Where one turn sends some rows of the set: a few examples, then the rows asked
Gita: [ 16.1 -10.2  -6.6  -1.4   8.6 -20.1  -3.9   0.3   3.3 -18.7  15.4  -3.3
  -3.8   0.9   0.9  -0.3   3.1   7.7  -5.6  -0.4   1.7   2.1  19.2  -5.1
  -6.1 -16.4  -2.1]
Muf: [ 16.9   3.7  -3.6  -8.6  -8.9 -23.1  -3.3   6.4   1.4 -10.6  12.3  -4.2
  19.1 -23.1  -8.6  10.3  15.4  -7.2 -16.4  11.1   9.5  -9.4   3.3  -8.6
 -23.1  -9.6  -0.8]
gofiz: [ -2.1  10.8   4.1  -1.2 -14.7 -16.8  -8.1  -7.9 -10.5 -12.7  -8.2  -9.3
  12.7 -24.7   8.1  19.8   4.6  -7.7  -8.0 -10.6   6.1  -1.9   8.9  -5.8
  -8.9  -8.1   9.6]
rakob: [  7.8  -2.1  -3.8  -8.0   3.5 -14.2  -4.4  -1.6   9.4 -13.5   6.3   3.5
 -12.9  -2.3  -0.5   8.2  -4.6   6.3  14.9   3.3   3.8   3.4   5.3  -4.3
  -2.3   1.0  -0.4]
felef: [ 15.4   2.8  -8.6  -2.0  11.1 -14.1   7.4  -7.2 -16.1  -0.3   8.5  -5.2
   8.4 -10.3  -5.2  18.0 -15.2   0.8   1.5  -2.3  -3.9 -21.3  13.2   5.0
 -11.4   5.8  -1.2]
pip: [ -9.3 -13.2   6.7   3.7  -8.5 -18.5   2.4   0.4  -8.5   4.7  10.7   4.2
 -12.9  -8.5   9.9   5.7  -3.5   3.9 -10.8   1.2  -0.1   1.4  14.6 -11.3
  -0.8 -13.3  -9.9]
rozel: [ -7.4  -1.0   2.4   3.8  -8.7 -34.7   2.3  -6.7 -20.7   3.7   4.2  -2.6
  14.9 -12.1   6.1  -0.1   5.3  -3.4 -14.9  -5.4   3.3  -2.6  -7.8   2.1
  -7.9   0.0 -19.4]
Fur: [ -9.8  -0.1  -7.3 -14.5   5.3 -13.5 -11.2 -10.8 -12.5 -12.5  -1.6   7.1
   0.3 -18.4   3.0  22.7  10.9  -5.4   8.0  12.1   7.7   0.2   7.6   6.6
  -5.9   6.8  -6.4]
Sar: [ 23.6   2.5  -2.9  -5.9  22.1 -18.8   2.6 -15.1 -13.0  -4.9   2.6  10.0
   8.7 -12.8   7.7  18.3  12.3   8.9   6.0  -2.0  -3.2 -14.3   6.2 -10.9
  -7.7  -5.0 -10.4]
vinu: [ 15.6  -5.2  -4.4 -10.7  25.9 -19.2  -6.3  -9.9  -5.8  -1.8  13.1  -8.3
   1.8 -11.9   6.6  12.8   7.8   8.4 -10.6  19.1  -6.5 -11.7   7.0  -2.7
  -9.3  -6.2 -13.6]
lidus: [ -1.5  -2.2  17.5  -2.6  -3.1 -20.1  -7.8  -3.9  -3.4  -4.0  22.6  -2.5
  15.8 -23.1  -2.5  15.4   6.0 -14.3  -7.5   7.5   1.1 -20.1  10.3  -3.4
 -21.0  -8.0  -0.5]
modu: [ 12.7 -11.0   2.2   5.4  17.9 -21.9   6.1   1.0 -18.6  -1.9   1.1   5.2
  -0.7 -11.9  -1.1  10.6   5.2  10.3  -6.5  20.7  -1.1   6.3  -2.5   3.3
   2.2  -6.6  -5.1]
fevop: [ -5.9  -8.8   1.7  -7.7   4.9 -18.1   1.7  -7.6  -8.3   0.7  19.4  -1.7
   8.5 -20.9   5.7  18.9  21.6  -3.8  11.2   4.4  -8.8 -14.5  21.1  -2.1
 -12.9  -6.0   6.2]
kufe: [ -9.9 -15.4 -11.2  -4.4  -8.3 -31.3  -5.4  -5.2  -5.1 -10.7   9.2  -8.3
  17.7 -12.7  -4.1   6.2  -3.8  -3.8   1.0  -0.6  -3.5 -16.8 -14.6  -4.2
 -14.8 -10.7  -4.3]
vov: [ 14.7  -5.5   5.8 -12.3  -0.1 -19.7 -13.8   4.4  -3.9 -12.7  -1.3  -9.7
   8.5 -10.9   2.5  14.8  -5.1  -1.3   1.1  14.2  12.3  -5.5  -3.7  16.0
  -2.9   1.7   7.9]
fafi: [ 20.7  11.2  -2.4   3.6 -10.8 -24.1  -4.2  -7.2   2.1   3.8   1.5  -5.2
  10.2 -11.5   6.7  13.5   7.9   7.7  -7.7 -15.6  -1.9  -8.3  -4.6  -6.8
 -12.4   7.1 -13.1]
lato: [  2.2  -2.7   1.8  -6.2  -6.9 -12.6  -2.0  -3.3  -3.9   1.9  -7.8  -0.4
   7.1 -19.1   6.4   9.0 -16.5  -5.6  -4.1 -25.7   2.6  -7.9   1.6  -9.4
 -15.4  -4.5  -0.5]
Nilo: [  5.9 -11.2   5.1  -1.9 -10.3  -9.0 -12.4  -8.3  -9.0 -10.7  26.6  -9.1
   5.2 -13.0   8.9  12.5  -7.0   1.9   5.8  12.1   4.4   4.5  14.1   0.1
 -11.9  -2.0  -5.8]
Lobu: [ 11.7  -6.3  -5.9  -7.4   2.9 -15.6  -8.3   4.7  -5.7  -5.5  -7.4  -0.1
  15.3 -12.9  -7.8  10.4   2.8  -0.3   3.5  -5.1   6.5  -0.7 -11.8  13.9
  -7.3  12.8 -10.0]
pimur: [  1.7 -23.2  -3.3  -1.0  -6.5 -18.4  -3.6  -1.5 -17.6 -16.0  -5.6   9.1
   8.7 -10.3   3.5  16.7  24.5  -2.3   0.4  -5.5   4.0  -7.0   2.3 -15.5
 -12.9  -5.9   0.1]
dig: [  0.3 -10.2  -5.8 -14.4  -3.8 -28.6  14.0   1.7 -15.1  -1.4   3.5  16.3
  15.2 -27.4  -6.9   0.0   4.3  -1.8  -3.6   6.1  -0.6   4.7  -7.7  -5.6
 -13.3  -3.4  -1.6]
peza: [ 12.7  -1.7  10.6  -1.2  -9.2 -23.1 -11.8   1.6   4.4  -1.1  14.0 -15.6
   9.5  -9.3  12.2   6.6  10.3   6.0 -20.1  -4.4  -0.3  -4.5   4.6 -10.3
  -7.9  -9.1 -15.9]
furi: [ 27.7  -9.2   1.2   3.8   8.2 -25.3  -8.8  -0.9 -16.8  -9.8   0.3   1.9
  16.1 -26.6   7.4  11.2  15.5  10.6  -9.6   1.1   2.4  -0.4  -4.9  -5.1
  -3.4 -18.1  -0.7]
Zemed: [ 12.7  -9.1  11.9   6.8   3.3 -24.1   7.6   9.1   3.0   6.8  14.8   9.2
  -6.5  -8.9   1.0  10.6   2.4  -4.6   6.7  -7.6   0.2 -13.0   3.8  -3.1
 -14.8  -0.9   8.2]
nid: [ -8.6  -9.5   5.3 -13.0   9.9 -24.3  -4.5 -14.3 -15.2 -15.8   7.3   8.8
  -1.8 -11.2   8.6   5.2  -0.4  -0.9   3.8  16.0  12.1   2.2   6.8   1.8
  -2.3 -13.5  -0.8]
pubo: [  9.7   8.7  -5.8  -0.3  -0.1 -16.2  10.6  -4.6  -7.0   3.0  17.0   1.0
  -1.9   3.0 -12.0   8.6  11.0  -3.3  -3.3   3.3   3.7   0.9  17.6  -1.2
   1.8   0.6   5.8]
fot: [  3.0   9.6   5.9   7.5  -6.9 -21.1   5.4  -1.3  -7.5 -11.2  -6.5  -0.9
   3.3 -20.7  -4.2   8.4   1.1   5.4   2.2  -2.0  11.9   5.0 -11.4  -4.5
   3.0 -15.5   7.9]
gez: [-10.2 -10.4  -3.5  -6.3  -0.3 -29.5  -1.1  -2.9   1.6  15.0   5.3   2.0
  15.3  -9.3  -0.4  16.8  -3.9  -8.0 -10.9   8.1 -12.3   4.0  14.4  -0.6
  -4.6  -5.7  -1.3]
Bebi: [ 11.6  -9.6  -5.5  -9.6   3.4 -23.8  10.8   3.4  -7.1   4.8  19.2   5.1
   2.9 -23.9   2.4   6.9   3.7   4.5  14.3  -2.1  -2.2  -4.9 -12.8   7.5
 -12.5   3.0   6.4]
zavet: [ 11.5  -2.1 -18.3 -16.3   0.2 -21.7   3.4   4.0  -2.5  -6.3   6.0  -1.8
   8.6 -22.5   2.2  16.1  30.4   2.3  -1.8   8.5  -3.2  -3.4  12.0  -6.5
 -13.0  -5.7   6.6]
nev: [ 15.5  -4.0   5.2  -6.5   1.0  -8.5  -4.1  -7.6   2.9  19.6  23.7   2.7
  13.5 -17.2  -3.1  15.1   1.5  -0.7  -0.9   7.7  13.3   2.2   2.3  -0.5
 -11.1 -11.1 -10.3]
Dapo: [  9.6  -0.7   8.1   4.0   2.9 -14.5  -4.9  -5.6 -11.5 -14.7   2.4 -12.2
  18.2 -20.6  -8.1  12.0  14.8   9.9  -0.4  17.5   1.4   4.3   1.3   1.2
   3.3 -17.2   0.5]
Fup: [  4.0  -4.6   1.7  -6.2  -3.3 -14.9  -3.0  -0.6  -0.2   1.5 -24.1   5.2
   6.3  -7.4  -3.3  16.0  13.7   4.1   9.5   4.1  10.1  -9.0   6.3  -5.2
   1.2  -6.4  -1.3]
ruf: [  5.4  -2.9 -13.9  -5.1   3.0 -11.5  -6.2 -10.5  -9.6   3.5   4.3  -8.4
   3.0 -12.4  11.0  14.2  -1.7  -8.1  -6.5 -10.0   5.1 -20.1  19.8 -10.5
 -25.4  -6.5  -9.7]
ferok: [ -7.0   4.8  -3.9   0.6 -14.6 -20.0   0.0 -14.2 -20.7   5.5  -4.2  -6.2
  18.8 -19.4  -3.6  15.3   2.1  -1.6   3.9   2.7   5.5 -16.4  -2.8   4.8
  -7.6   3.0 -11.1]
puz: [ 11.3 -15.1  -0.6   4.3  -0.2 -15.2  -7.6  -6.2 -17.8  -4.0  27.5   2.0
   7.3 -21.0   8.0   7.8  -7.1   4.9 -15.6  -4.7   2.2   4.5   4.6   3.9
 -15.7  -8.1 -16.4]
bug: [  0.1  -4.1  11.1   2.2  -3.6 -33.7  11.8   3.5  -2.9  -1.4   0.5  19.2
   5.7 -10.2  -7.6   2.7   3.5 -10.6 -10.3   1.5   1.8  -4.2   6.3 -16.8
 -15.2  -6.2   1.1]
zuko: [ -0.5   3.5 -10.7  -3.5   0.7 -19.7  -4.8  -2.3  -3.2  -1.0 -11.2  -2.8
  12.0 -10.4  -3.9   9.8  28.3   0.8  -5.8  -4.6  10.4 -11.8   4.0  -5.3
  -6.3  -8.1 -20.4]
kovi: [  1.0  -4.6  -6.8   4.4  -1.1 -31.4   1.0   0.6 -11.9  -9.7  -4.4  -7.1
  10.1 -22.0  -7.0  -0.7  -1.2   5.6 -11.5   1.5  -0.4  -6.0   6.5  -7.2
   5.1 -27.3   9.2]
Salag: [  7.4   4.0   2.8  -5.8  -2.6 -25.6  -0.2  -1.9   2.8  -1.9  -3.6  -9.7
   6.7 -13.0  -0.6  13.6 -20.0  -0.5  -9.6  -4.6   2.1 -10.1  17.6  -8.0
  -7.6  -6.7  16.8]
lafi: [  9.6  -6.3  -3.7 -10.1  -3.2 -10.8  -1.2   9.9 -10.6 -17.1  12.4  -2.7
  -6.7 -14.6  -8.6  14.1   9.3   1.0 -12.6  -5.3   3.6 -16.8 -11.7   2.0
  -0.9   4.1   6.3]
fegi: [ -7.7   0.6  -6.3  -1.1  -0.3 -20.6   0.6 -10.3  -8.6   2.9   6.3   5.9
  -0.9 -19.2   5.1  12.1   8.6   6.7 -21.1 -11.0 -12.8  -5.9  16.1 -12.2
  -3.3  -6.6 -17.9]
tomu: [ 10.0   0.0   8.7   0.4  -6.9 -30.3  -8.8 -13.5 -13.6  -4.0   3.1  -2.4
  13.6 -28.2  11.6  11.8  -6.0   0.5  -4.7   2.3  19.9   0.9   2.8 -11.9
 -13.7 -19.6   9.4]
Geto: [  3.8   0.1  16.3 -18.6   2.2 -12.2   0.5 -19.7 -18.0 -10.9  18.2  10.7
  10.4 -16.6  -1.5   9.8  16.1  -0.2   1.6  -0.2   2.2   0.3  -0.5  -6.8
  -1.9   5.0  -1.0]
Boguf: [  7.6  -2.3   8.2 -10.2   6.0 -11.0  -0.4 -15.7 -10.9   8.1  -1.6   8.5
   5.9 -20.7   9.0  25.0  -9.2   0.3   2.9  -2.0  12.9 -13.0  18.5 -13.4
 -16.0  -7.7  -2.0]
kege: [ 12.1 -11.0  -6.7  -4.7  17.8 -25.7   3.5 -13.7 -14.1   5.1   7.8   0.9
   3.1  -2.7  10.5   2.2 -10.9  -0.6  -1.3  -1.6  -7.9  -7.8   7.6  -6.9
 -19.4   4.3 -13.0]
takad: [  9.7  -4.5  -7.1   0.5  -2.8 -37.5  -9.9  -1.9  10.3   4.4   5.4   0.1
   4.2  -8.5  16.0  22.7  10.0  -5.0  -6.1   2.8   8.7  -4.2  -5.2 -12.5
 -20.0 -11.6  -3.5]
muz: [  7.1   0.7 -11.1  -1.2  17.1 -25.9   4.9  -4.2 -25.1  -8.6   5.7   1.2
   6.0 -22.3  -1.2  11.0   3.6   5.2 -12.2   5.0 -13.6 -15.3  -3.0   6.7
   4.4  -6.8  -2.9]

bug turns into lidus
Geto turns into lafi
nid turns into vov
Now find these:
vinu turns into modu
rozel turns into peza
kovi turns into tomu

